50 stands for zero in the data rows.
Here are some points, one per row:
c(37, 55, 51, 42, 41, 68, 17, 53, 73, 59, 71, 68, 36, 59, 44, 54, 52, 57, 38,
  47, 41, 40, 38, 64)
c(55, 45, 30, 28, 54, 53, 22, 37, 50, 60, 74, 39, 43, 30, 65, 37, 65, 79, 56,
  49, 42, 71, 66, 52)
c(14, 40, 33, 37, 53, 54, 22, 53, 64, 62, 60, 73, 49, 45, 55, 47, 60, 53, 44,
  54, 36, 51, 39, 68)
c(52, 29, 57, 59, 50, 50, 50, 54, 85, 32, 59, 62, 62, 45, 0, 51, 60, 70, 27,
  50, 46, 37, 42, 61)
c(64, 83, 65, 51, 27, 50, 37, 72, 41, 55, 46, 58, 58, 29, 52, 51, 35, 36, 35,
  56, 35, 52, 51, 35)
c(52, 55, 50, 40, 46, 58, 47, 44, 58, 43, 35, 59, 70, 43, 47, 71, 26, 40, 63,
  58, 62, 52, 63, 45)
c(52, 37, 27, 46, 54, 41, 42, 70, 33, 44, 52, 31, 38, 56, 38, 30, 43, 66, 70,
  32, 50, 74, 36, 40)
c(38, 38, 82, 57, 52, 60, 64, 41, 52, 58, 45, 30, 52, 74, 68, 73, 54, 44, 40,
  61, 60, 65, 59, 54)
c(38, 35, 74, 44, 50, 55, 31, 37, 60, 32, 53, 70, 52, 64, 39, 37, 31, 45, 39,
  49, 81, 58, 58, 77)
c(56, 42, 32, 44, 41, 47, 44, 62, 61, 42, 13, 57, 54, 52, 49, 44, 57, 33, 52,
  44, 33, 54, 39, 38)
c(41, 62, 56, 44, 44, 27, 85, 56, 58, 44, 61, 41, 52, 41, 43, 44, 70, 30, 66,
  35, 50, 65, 44, 67)
c(63, 42, 27, 54, 42, 50, 45, 69, 67, 45, 19, 44, 58, 41, 49, 39, 39, 22, 67,
  54, 36, 68, 47, 42)
c(38, 57, 77, 69, 45, 54, 58, 51, 49, 33, 61, 69, 32, 27, 40, 40, 30, 51, 36,
  57, 33, 48, 44, 73)
c(60, 33, 33, 62, 59, 44, 59, 45, 45, 56, 55, 48, 44, 61, 46, 21, 39, 60, 61,
  30, 53, 80, 72, 46)
c(70, 57, 17, 78, 55, 45, 70, 57, 41, 19, 72, 54, 45, 37, 60, 56, 60, 44, 16,
  58, 74, 38, 44, 33)
c(58, 42, 38, 60, 50, 40, 54, 56, 38, 52, 40, 44, 28, 59, 43, 20, 52, 62, 68,
  27, 41, 74, 63, 41)
c(58, 82, 59, 37, 38, 54, 49, 55, 56, 63, 39, 48, 40, 23, 46, 57, 28, 41, 38,
  68, 31, 43, 54, 42)
c(45, 45, 64, 57, 52, 23, 86, 36, 12, 81, 70, 78, 67, 26, 33, 71, 50, 57, 50,
  53, 49, 46, 45, 44)
c(43, 50, 44, 44, 34, 52, 96, 50, 49, 42, 56, 50, 54, 32, 39, 38, 61, 40, 60,
  33, 45, 53, 54, 46)
c(49, 52, 71, 48, 68, 36, 63, 31, 56, 42, 52, 43, 37, 69, 45, 64, 42, 61, 54,
  33, 69, 35, 53, 36)
c(32, 65, 31, 65, 60, 74, 34, 39, 55, 78, 55, 36, 55, 47, 73, 55, 70, 48, 47,
  59, 40, 34, 58, 61)
c(64, 83, 79, 72, 69, 33, 59, 46, 67, 62, 71, 35, 21, 41, 45, 53, 40, 52, 40,
  48, 41, 37, 25, 40)
c(63, 59, 56, 27, 40, 46, 37, 56, 49, 39, 29, 47, 58, 49, 48, 69, 43, 42, 64,
  62, 68, 50, 53, 39)
c(41, 61, 26, 63, 44, 62, 31, 30, 51, 80, 55, 42, 44, 67, 66, 65, 71, 50, 56,
  57, 46, 43, 54, 50)
c(65, 47, 52, 46, 75, 60, 61, 50, 32, 52, 55, 49, 34, 43, 42, 34, 71, 87, 43,
  58, 77, 56, 65, 34)
c(66, 43, 41, 40, 31, 41, 34, 72, 57, 46, 24, 45, 63, 66, 45, 38, 51, 27, 53,
  37, 25, 59, 45, 34)
c(62, 83, 54, 57, 61, 26, 50, 33, 35, 43, 63, 53, 34, 48, 32, 56, 43, 70, 68,
  56, 33, 65, 67, 55)
c(53, 52, 42, 58, 56, 43, 36, 40, 59, 81, 73, 31, 65, 38, 60, 51, 66, 47, 49,
  34, 47, 28, 46, 47)
c(60, 56, 54, 43, 49, 54, 52, 69, 47, 49, 36, 73, 57, 24, 72, 50, 69, 53, 34,
  69, 67, 33, 53, 44)
c(44, 37, 37, 68, 52, 78, 73, 53, 46, 49, 38, 40, 36, 57, 48, 54, 59, 36, 59,
  37, 38, 51, 35, 54)
c(12, 48, 51, 55, 36, 61, 22, 45, 61, 51, 60, 64, 59, 47, 51, 30, 39, 73, 44,
  63, 38, 37, 31, 58)
c(49, 35, 36, 49, 58, 31, 70, 46, 47, 47, 50, 27, 23, 62, 53, 26, 36, 32, 57,
  39, 39, 17, 30, 49)
c(47, 36, 70, 24, 44, 51, 43, 56, 44, 46, 35, 46, 60, 49, 66, 57, 36, 43, 55,
  66, 58, 59, 58, 45)
c(82, 50, 37, 37, 46, 57, 48, 53, 38, 42, 36, 57, 58, 30, 44, 50, 59, 44, 41,
  74, 64, 43, 45, 59)
c(36, 33, 72, 37, 42, 60, 44, 52, 72, 34, 50, 67, 40, 68, 51, 49, 38, 48, 48,
  47, 74, 56, 50, 64)
c(64, 58, 53, 34, 62, 52, 61, 65, 44, 50, 40, 56, 67, 41, 54, 49, 71, 43, 21,
  79, 62, 37, 54, 49)
c(50, 51, 37, 64, 47, 64, 70, 46, 47, 57, 34, 39, 48, 73, 58, 38, 57, 44, 53,
  28, 45, 45, 55, 61)
c(34, 44, 46, 72, 62, 67, 63, 50, 34, 63, 22, 26, 45, 72, 39, 47, 53, 40, 43,
  33, 37, 42, 51, 57)
c(43, 72, 24, 57, 43, 34, 44, 71, 42, 55, 88, 40, 77, 57, 63, 63, 56, 60, 42,
  57, 28, 59, 39, 50)
c(28, 32, 75, 30, 41, 67, 45, 38, 60, 23, 57, 77, 49, 57, 46, 43, 41, 43, 58,
  47, 55, 60, 31, 53)
c(9, 61, 48, 57, 44, 52, 12, 57, 64, 52, 51, 74, 42, 44, 51, 46, 54, 61, 46,
  47, 39, 55, 58, 62)
c(70, 53, 44, 36, 50, 53, 47, 43, 41, 34, 33, 60, 63, 37, 55, 58, 60, 50, 32,
  67, 48, 39, 55, 50)
c(74, 38, 48, 45, 56, 44, 49, 69, 72, 36, 51, 71, 96, 40, 40, 51, 59, 63, 65,
  78, 36, 11, 64, 53)
c(49, 63, 72, 52, 34, 62, 57, 35, 36, 53, 46, 37, 54, 71, 54, 60, 54, 56, 55,
  52, 78, 58, 35, 66)
c(68, 32, 36, 46, 53, 34, 48, 58, 41, 81, 38, 83, 52, 22, 57, 68, 34, 47, 58,
  69, 35, 39, 51, 28)
c(41, 65, 42, 24, 64, 52, 27, 50, 37, 66, 68, 40, 50, 55, 52, 34, 47, 76, 60,
  52, 34, 56, 74, 26)
c(72, 80, 50, 50, 73, 52, 56, 35, 39, 46, 63, 52, 36, 47, 42, 42, 29, 75, 47,
  56, 42, 77, 52, 54)
c(50, 51, 53, 22, 21, 49, 42, 38, 47, 44, 35, 48, 60, 57, 57, 54, 48, 37, 52,
  67, 59, 56, 65, 30)
c(56, 44, 41, 70, 38, 64, 68, 54, 42, 52, 40, 35, 40, 74, 66, 50, 61, 51, 56,
  36, 29, 48, 50, 68)
c(34, 29, 60, 48, 44, 48, 51, 53, 60, 32, 36, 65, 41, 58, 30, 19, 46, 35, 49,
  28, 29, 50, 48, 68)
c(71, 41, 43, 49, 35, 15, 46, 68, 45, 89, 28, 75, 54, 33, 54, 65, 44, 55, 45,
  67, 47, 36, 45, 31)
c(43, 58, 61, 69, 54, 73, 50, 31, 39, 46, 37, 38, 36, 68, 51, 71, 68, 38, 66,
  61, 76, 46, 52, 54)
c(39, 55, 34, 38, 72, 55, 28, 67, 36, 59, 66, 41, 52, 42, 70, 54, 50, 83, 54,
  47, 54, 75, 56, 35)
c(64, 45, 61, 33, 49, 52, 37, 55, 52, 49, 39, 39, 64, 47, 61, 66, 20, 45, 48,
  67, 65, 53, 63, 51)
c(34, 32, 37, 51, 53, 53, 45, 62, 48, 46, 41, 69, 56, 62, 27, 41, 41, 42, 41,
  15, 39, 48, 33, 75)
There is one direction along which these points spread out most. Take the direction at right angles to it along which they spread out most. Then take the direction at right angles to both along which they spread out most. Go by this last direction. Where along it does each point below lie, from 0 to 99? 50 is the average, and the first point above lies past it. One standard deviation of the points above along it is 16.
c(54, 30, 87, 61, 55, 79, 61, 43, 51, 66, 53, 28, 48, 73, 53, 78, 54, 45, 51,
  58, 70, 57, 51, 51) 42
c(52, 40, 38, 72, 57, 28, 71, 50, 67, 64, 55, 45, 48, 70, 48, 27, 38, 41, 60,
  22, 53, 30, 34, 36) 32
c(48, 51, 66, 56, 65, 72, 51, 37, 54, 50, 48, 33, 42, 58, 65, 72, 57, 43, 64,
  57, 74, 58, 47, 61) 48
c(52, 55, 59, 57, 47, 23, 53, 48, 49, 10, 66, 30, 67, 41, 65, 75, 44, 52, 42,
  44, 54, 59, 49, 38) 43
c(44, 29, 45, 48, 53, 60, 42, 76, 58, 36, 63, 69, 42, 64, 26, 28, 38, 23, 56,
  30, 38, 46, 52, 65) 51
c(31, 61, 42, 68, 45, 61, 25, 31, 40, 69, 65, 33, 56, 56, 63, 55, 71, 45, 43,
  68, 39, 51, 56, 55) 70
c(43, 72, 75, 35, 38, 40, 86, 31, 53, 42, 61, 41, 55, 46, 51, 63, 51, 43, 70,
  58, 82, 49, 56, 50) 38
c(64, 42, 50, 55, 78, 38, 67, 37, 56, 49, 40, 42, 48, 55, 54, 31, 56, 54, 66,
  10, 35, 35, 30, 52) 32
c(57, 47, 48, 43, 62, 41, 56, 45, 24, 42, 59, 47, 30, 31, 44, 52, 57, 79, 39,
  45, 76, 50, 81, 48) 51
c(53, 50, 51, 62, 39, 30, 56, 34, 61, 28, 64, 37, 53, 45, 61, 67, 48, 37, 30,
  51, 70, 55, 39, 33) 41
